Rotation paths and how fast each direction turns (degrees a step):
Each turn is a multiple of 5 degrees from 10 to 175, or 0.
Each row of a path follows its step; steps can be skipped.
path 1
step 0: [-26 -12  18 -34   9   8  20  21 -24   2  19  23 -11  18 -26  -6   7  -7
  -2  17   3  18  -3 -32  19   8  28   1  -6  -4   8   8  13   1   7   0
  33  -2   7 -23 -12  40  22  10  33  -4   3 -20   9 -28 -21   2  14 -28
   8   8   7  -8 -33 -18  24   5 -25 -17   9 -19]
step 11: [ -9  -2  -5 -21   5 -12  -7 -27 -16   6  10  -7  -6   4  -4   6  -5  -7
   3   1  42  23  -6  10 -13  12  42 -16  12   7  26 -13 -32  -8  21  -5
  -9 -22  -3  -4  -4  10  28 -24   8 -10   7  28 -23   0 -54 -34  15  -3
   9 -24   5 -28 -30 -23  -6 -17  -9  12   1   0]
step 13: [ 13 -13  -2   0 -21   6  27  14   3 -14 -35 -11  -1  13  -7  26 -11 -20
  16 -26  -1   8  -5  -7   5  10  27   5  -3  -1  -6   7  -1   3  11  -6
  20 -20  -3 -22  10   5  -2 -17  -8   7  10  23  39   3 -57  -7   3 -34
  18 -42   6   8   6 -16 -10   7  35 -11 -35 -21]
step 18: [-33  19 -25 -16  14  -1  40  -8  11 -10  35  20  -2  -8  -2 -13 -19   1
  29  50   7  16   3  -6 -12  -3  -6   7  -8   9   3 -20  11 -14 -15  -9
  17 -23   0 -19  11   3  14   0  31   0  32  -3   0 -13 -23 -20  12  18
  -9 -20  13  18 -24 -30  19  -3  -8 -25 -11 -19]
step 21: [-31   6   4 -18  24 -11  14   2 -18   8  22 -21   6  10 -12  11  11 -19
  22  -6  -1  13  -9 -20 -12  27  -3 -10  25 -10  16   6  14  -8  14   3
 -11  -5   4  20 -15  41   2  -2  -8  22  11  29  23  -4 -20  -1 -22 -34
  55 -18  37  11   2 -23 -10 -19 -25  -7   7   0]
step 23: [  0 -30 -15  -8 -25  -3 -18  15  -9 -26  19   3 -24   6 -12  18  16 -10
  -2 -18 -10   2 -19 -32  15  16  32  -9   4 -37   6   3 -13 -17  -4  23
   1 -10 -34 -33   2   8   6 -11  -9  15  50   2 -11  -9 -33   2  16 -22
   9 -13  -9   7 -15  -5 -12 -19 -26  -7  21 -21]
step 26: [ -1  15   5 -24  -4   8   1  18   2  18  28  -1  25   8  19  -2  10 -19
  11   8  12   4   5 -20  -6  -7 -11 -14   7  -7 -18 -18 -12  28 -11  17
  38 -27 -26 -13  14  -1 -11   3   6  -4  -8 -33  18   7 -19 -33  16 -11
   4 -60  -2 -42 -14   4  33   0 -25   6   6   2]
step 28: [-33  25  12 -13   4  38  -2 -15 -24   1   2  -8   3   3   8 -14 -12 -20
   2 -11  28   1  -9 -15 -33  30  -1 -19  10   6  27 -36  -6   5  -7 -19
  15  -8 -21 -12   6  -6  55 -10   7   1  14  16   7  27 -22 -43  -1  -6
   5  -3  27  -7  -7   2   2  -8  18 -12  -2 -20]
step 30: [ 18  20 -13 -27  -3 -12  11  19 -28  -8  18  -6  19  -2 -20  15 -23  -9
 -11  17   8  26 -20 -20  -3   0   7 -16   9 -20 -16 -21  15   6  12   1
  -1 -18   6 -19   2 -32  -3 -22 -10  16  18  31  15   4 -36   0  19 -17
  12 -52  18 -18   7 -32  30  -7  22  -9   1  -9]
[-6  6 -1  2  1  1 -3  2  2 -7  3  3 -2 -1  6 -2  2 -3  3  0 -2 -8 -4 -2
  5  1  0  1  2  0 -1 -1 -3  0 -6  3  4  1  6  5  4 -4 -2  1  1 -8 -7  0
 -6 -5 -7  5 -1 -7  3 -5 -3 12 -5 -6  6  4 -9  5 12  3]  125
[  3   4  -3   3   3  -6 -11  -5  -8   2   7   4   0   2   0  -5  -1   8
  -6   2  -1   0  -6   9   7  -2   6   0  -2  -2   5  -1   0   4  -2   5
   5  -1  -7  -2   1   0  -3   3  -4  -7   9  -5  -5  -1  -4  -4   4  -1
  -2   6   4   1  -2  -1  -1  -4   4  11  -2  -5]  90
[ -4   3  -4   3   3   3  -1  -2  -4  -7 -11  -7   0  -3  -1   9   4  -4
   3  -5  -7   2  -2  -5   3  -3   0   2  -1   0   2  -1  -2   5   2   3
   3   2  -3  -5  -7 -11  -4   2   0   6   2   2   3   2   6   4   3  -3
  -7  -5  -2   5   4   4  -2  -5   1  11   2  -9]  100
[-2 -2  3  3  6 -8 -4  1  4  9  5  2  3  1 -5 -3  2  2  5 -7 -4  7  1  1
  4 -5 -4  6 -4 -6 -2 -5  3  0 13 -4  4  0  3 -1 -3 -9  7 -3 -6 -3 -6  5
 -1  2  0 -6  1  1  6 -5 -5  4 -1  1 -1 -4 -2  1  1  5]  80
[ -4   5   7   0   1  -5  -7  -1   2   1   0 -13   3  -8   9   1   4   3
   2  -4   0   0  -5  -7  -2   4  -3   1   2   2  -4  -1   2   0   0   0
   3   2  -6   6   5  12  -1   5  -3  -1  -5  -4  -3   2   2  -3   2  -4
  -3   0   1   1   7  -1  -5 -12   3  -4  -1   5]  60
path 2
step 0: [-19   4  -3 -13 -20   9  34  18   4   9 -36  -6 -13 -51 -10  -3  21  17
   1   7   2 -10   2 -20 -19   8 -20   8  15   2  28   1 -11  29  24  10
   2   9  -6   4 -21 -14  14  -8  15 -16  12   2 -20   1   1 -20  39  24
  -3  23   3   3 -41   8  -5  12  50 -11   9  11]
step 5: [-13  26  18  -5 -38 -15  12   1   7   8   2 -11 -29  11  15  29  -6   0
  14  -1  20  25  24  -2  13  15  -3  22  29   8  25  -2   0  29 -16  24
   0 -18 -27 -11 -33  13  20 -15  13 -25   6 -26  23   0  -6   1  13 -17
  -4   6   1  20 -41  24  20 -10  12 -15  -1  34]
step 6: [-16  -8  19 -11 -22 -18   0  30 -14  14   5  -3 -14 -35 -18  29  -8  -7
   3   3  13   9  25   5  24  22   2  -7  14   9   0  11   1   0  -6   0
  -1 -21 -21 -16  -5   5  -5  28  15  -3   7 -28   0   5  26 -19  -5  13
   1  34  23   2 -39  30  14  11  60  13  21  17]
step 12: [-26 -11  25  -5 -11  -2   7  27  -1  -3  12  -2  -7 -13  -2  -9  11 -24
  -2   6  25   9  20  27 -18   5  13  20  -1 -19  -9 -19  20   8  20  16
  20  -9   0 -30 -11  33 -21  -4 -17  -7   1 -15  -1   1 -12 -15  17   9
  14 -10  23 -33 -44  54   6 -31  23  -1   6  21]
step 15: [-44  -7 -17  16 -23  13  13  29  -4  13  -8   1 -20 -15  16  10  -2 -30
   5  -4  17  34  36  -1 -11  30  -4   4 -21 -24   9  10 -15  37  20 -14
 -16  -8   5   1  -7   5 -26  -8  18 -23 -19  -5 -19   1 -21  -5  -1   1
 -21   9  13 -21 -37  19   5 -13  35   6   0   0]
step 16: [-37 -14   5 -21  -1   6   2  38  19  21 -10  -1  -6 -20  -1 -17  27  14
 -19  35   5  -2   5 -15 -19  25   0 -19  -8 -13  11  -4  -7  -2  10  -7
 -36 -27  -6   1 -16 -26   1  -3  16  -2  21  -3 -25   5 -21 -19  19  15
 -12   1  12   5 -54  29   1 -23  10   7 -16  26]
step 17: [ -7   7   2 -20   0 -14 -20  27   5 -20 -12  14 -23   9   6 -17   3  11
  -5  63   0  -3   2  21 -23   8  -6  22  24  -7   6 -10 -12  14  -7  -4
 -19  18 -18 -16 -12 -16 -14 -19   8 -18  18   6 -13 -17  -7 -15  16  30
  12  20  -4 -18 -55  -5  12 -18   6 -16  38   4]
step 20: [-30   9 -17 -12  11   0  11  42   0   6 -11 -13 -20  12   7   6  11 -14
   7  26   9   2  17  33  10  18  -4  17  15   4   6  -6  -8 -32 -11   0
  -7 -25  -6 -15 -10  21  -5  -9 -10 -17  27   5  26   6 -11   7 -22  15
 -11  24  -2 -26 -51  25  42 -15   5 -27   7  23]
step 22: [-21   7  22  18 -35 -22  16  35   3  21  -3 -26 -32 -32 -12   6   4  11
  -4   6  27  -4   1   4 -18  14  15  36  -6  16  18   7  17  17  -3  -4
 -33  -3 -17  -9  12 -39   9   0   8  12   4 -21 -10   1  10  -1  12   5
  16  14   1 -18 -39  16   5  18  25  15  17  27]
[ -4  -3  -6  -5  -5   4  -1   4  -5  -8   6   4   2   0   0  -2  -6  -6
   3  -1  -1  -7   0  14   6   3   3   5  -2  -1  -4   4  -2   0  -4   3
  -4   2   1  -3   4  -4  -5  -4  -4  -1  -2   0   0  -1   3   5  -1  -1
   7   3  -2 -16   1   5  -2   0   0  -2   3  -7]  135
[  1  -5   0  -4  -1   6  12  -2 -10  -2   4   0   0  -2   0  -4   5  -1
   0   2   4   2   4  -3   8  -1  -1   3  12   7  -2  -7   1   1  -2   1
   8   0   2 -10  -7   8   1   2  -1  -4   6   3   0   5   5  -2  -1   6
   2  -5  -5   3   2   3   0   6   3   3   1  -7]  55
[ -7   4  -3  -1   6  -2  -2  -1  -5   0   0   9   8  -6  -8   6  -8   1
   1  -5  -3  10  -3   2  -4  -5   1   1  -5  -1   5  -4  -5   8   5   4
   2   2  -2  -2   1   7   1   5 -10  -8   3   0   1   5   4  -1   1   7
  -5   4   4  -3   1  -1   0  -4   4  -1   4   0]  120
[  1  -1   7   0  -5  -2  -5   5   7   4  -2   4  -2  -3   0  -7   2   0
  -5   3  -4   0  -5   2  -5   0  -5   5   1  10   7 -16   1   3   0   6
   6  -1   0  -2   5  -7  -4  -7  -4   5  -4   3  -3   3  -1   0  -4   4
   3   0   3  -1   8   5   4  -6  -4   3   3  -2]  80
[  3   0   4  -3  -4  -2   2   1   3  -1  -1   2   6   6  -6   6   0  -1
  -3   5  -3  -8   0   3   2  -8   0  -1   1  -9   5  -3   3  -3   2   3
   5   4   4  -3   0   7 -10   2  -2   3  -3 -10 -13  -3   6   0   5  -2
   4  -1   1   2  -4  -6   8   8   1   1   0   3]  65
[ -6   9  -4  -3  -4  -3  -1   1  -9   0  -5  -3  -4   1  -3   6   2   8
   1  -3   2  -2 -11   0   3  -3  -9  -2  11   1   2  -9  -3   0  -4  -3
  -1  -7   0  -2   4  -6   1   5  -3   2   1  -2   3  -3  -4   3  -6  -9
   0   2  -6  -6  -2  -4   0   3   5   2   0   6]  20
[  0  -8   6   2  -3  11  -8  -2 -10  -2   9  -4   3  -1   2   3  -6   2
  -3  -2  -3  -1   1  -4  -9   1  -4   3   4  -3 -11  -2  -2   1   2   3
  -1  -1   0   3  -4   5  -5   3  -1   6  -6  -1   2   1   1  -1  -4   0
   4  -7   3   0   2  -2  -3  -6   3   0   1  11]  20
[ 3 -5 -3 -3  3 -3 -1  7 -3  6 -1 -8 -8 -3  0  4 -5 -2  3 -1 -4  2 -2  2
  6  4  3 -9  0 -4  2  2 -4  4 -5 11  4 -8  9 11 -8  1 -3 -2 -2 -1  0 -4
 -1  4  0 -1 -8  1 -1 -2  1  2  1 -4  6 -3  1  3  0 -8]  80
path 3
step 1: [-11  21  21  -9  12 -12   7  -9 -16   9 -10 -33  26 -10 -32  -1  10  -1
  -7  -8   1  10  18   1  21   5 -52 -19 -31  -3 -12  -8  13 -14   2  12
  -5   7   4   1 -17 -23  28 -46  18  -9 -21  12   5 -19 -19  -9   9 -12
  11   7  -6 -10  -1 -26   1  13   9   0 -12   7]
step 7: [ 11  15  15  -1  17  -1  -8   8 -18  31 -21   2  24 -18 -20 -29 -17 -14
   1   3  -4  24  -9  14  24  -1 -11  25 -17  -1 -23  -5 -15   1  -2  12
  15  -8  -3 -11   2 -10  20 -29   9 -27  -1 -10  -5  -3  -3  -4  17  31
  36  -6  35  -7  17 -21  28  28 -17   0  -4   4]
step 17: [  6  21 -19  -3  30 -31   4 -12  -5  13   8 -35  19  16  24  -6  17  -3
  -8  -2 -20  11  -7  18   8   2 -19   8 -20 -17 -43 -10  15  -1  -7  16
   4   3   5   9   0  -9  -3  -8   4 -10   8   2 -15 -19 -17  -4 -21  37
   8  -1 -16 -12  16 -12  41 -35  -4 -11 -15  21]
step 18: [-21  -8  -9 -16  35 -16  11 -11  -8  -6  18 -18  -7  -9  23  -9   2   3
  21  19  22  11  11  13  45 -20 -11  19  -3 -16  10  20  17   8   1  20
  15   4  -9  40  -6 -13   3 -37   4 -21 -13   4 -26  -5  -1  10   7  25
   1 -12  -7   6 -23   5  11  27  10  23  -4 -13]
step 20: [ -2 -18  18   8   2  23 -22 -15  -2 -11  20 -28  -5  -6  -3 -43 -16 -13
  18   9  -2  15   8  15  36  13 -13  18   3 -24  -7 -24  10 -24   2  22
   8  16  -3   1   3 -19  -3 -23  23 -11   3  12  -5  -6  -9 -26  -2  -5
 -12  -2   2 -26  13  -4  38  12 -14  13  28  27]
step 25: [ 40   5 -17 -25  14   7  -6   0 -12   5  17  -8  13  -5  -9  -9  12  10
  25   5   9  13 -34  -5  14  11  -6  14   3 -23 -11   3  44 -13  24   6
 -17 -11   0  -9   4  20  -6 -24  -5 -33  30   7 -17   0  -8 -33 -28  -1
  16   6 -17  11  12  -2  13   3 -15  14  -5  29]
step 26: [  7 -16  20   2  18 -13  -4  11 -12 -18  30 -14  23   4 -17 -23   1   7
  15  -6   3  21  21  -1  29 -19   3   1 -12 -11 -26   6 -13 -40  -4  21
  17  17 -20   4  -2 -12  24 -21  16 -36 -17  11   4 -18 -12 -11  -5 -19
   9   3 -21  18  13   9  15  19  16   2 -32   7]
step 28: [  8   2  16 -37  20   2  13  23   5  -4  -5  -6  12  19  16   8 -11  19
   1   0  -1  27  16  -4  22  14 -24 -17 -16  -3  -3   0   7  -7  -7  19
   5  25 -26  -7   8 -14  13 -23   5 -29  -5  11  -6  24  27 -14 -14   8
 -22 -21 -15  -1  12 -35  26  18 -13  32  23  17]
step 29: [-19  -8  18 -19  25  16  23  12   6  -1  16 -25  -9 -14  -7   6  22   0
 -15 -29 -20  12   6  32  35  10  -4   2 -25  18 -23  -3   9 -13  25   5
  -2   0 -15  -9   3  -6   7 -17  -2   1  -4 -10  -8 -42 -25  -8 -36  -3
 -17 -16   0 -12 -27  -8 -22  -5   0  21   1  16]
[ -2   3   3  -4   1   2   0  -3   1   5   3  -4  -4   1   9   7   1   8
 -10   0   1   4  -5   3 -10 -13   4  -3   1  -5  -5  -3   6  -2  -4  -1
   8  -2   2   2   7  -2  -2  -4   5   1  -4  -1  -3  -3   4  -5  -4   2
   4   3   8   2  -7  -1  -4   4   0  -4   5   2]  60
[-3 -6  1 -2 -4 -1 -6 -6  1  1  0 -1  4 -2 -3  6 -5  4 -8  3 -1  3  7 -2
 -5  2 -6 -5 -2  5  4 -7 -7  0  5 -6  0 -2 -7 -7  6 -8  6 -1  2 -2  2 -5
  3  4 -5  5 -5 -6 -2 -7  4 -5 -1 -9  4  3 -4 -1  3  2]  55
[ -2   0   4  -4   3  -6   3  -2   9  -5  -3   5  -4   7   0  -2   8   1
  -4 -11  -8   2   0   5  -4   5   2   2  -4  -3  -2  -1  -7   4   5  -8
   4   4   3   4   0  -1  -3   1   4 -14   1   6  -2   9   2   2   0   0
  -3   2  -2  -4   0   3  -1  -4  -1   1   6  -5]  60
[  3   4  -2  -4  -5  -4   2   0   3  -3  -5  -2   1  -3   6   3  -8 -10
  -4   4  -1   7  -7  -3   5   0   2  -1   2  -4  -1   3   9  -2   7   4
   1  -2   6  -4   1  -5  -6   9   5  -7   7   3   4  -2   1   1   8  -1
   3  -5   2  -9   3  -2   2  -1  -6  -3  -1   2]  140
[ 3  6  0  1 -6  2 -2 -5  0  6 -7  3 -2 -5 -7 -6 -2  4  0  5 -2 -3  0  0
  0  2  3 -1  2 -2  0  2  4  7  0  4  1  0 -6  2  5 -2 -7 -4 -3 -6  4 -7
  1  5  3 -7 -6 11  1  6 -2 -3  4  1 13 -4  3 -2  9  5]  140
[ -4  -3  -3   0  -7   4   5   5   4  -1   2   3  -1   2   5   0 -12   6
   3  -2  -2  -3  -1   2   6   1   5   3  -5   5  -2  -9  -1  -5   2   5
   3   9  -4  -5   4   2  -6  -4  -7   2  -8  -1  -1  -3   3  -5   6  -3
 -10  -3   6  -4   0   2  -1  -5   0   5   7  -2]  45
[  7  -4   3  -2  -1   6   8   7   1   4  -2  -4   0   0  -6   2  -2   7
   0  -1   3   6  -1  -4  -2   0   3  -3   7  -1  -2   2   3  -3   4  -8
   0   4  -8 -12   3   5   4   1  -2  -9  -2   5  10   1  -1  -4   0   4
  -1  -2  -8   6   1   3  -6  -1   4  -3  -7   2]  25
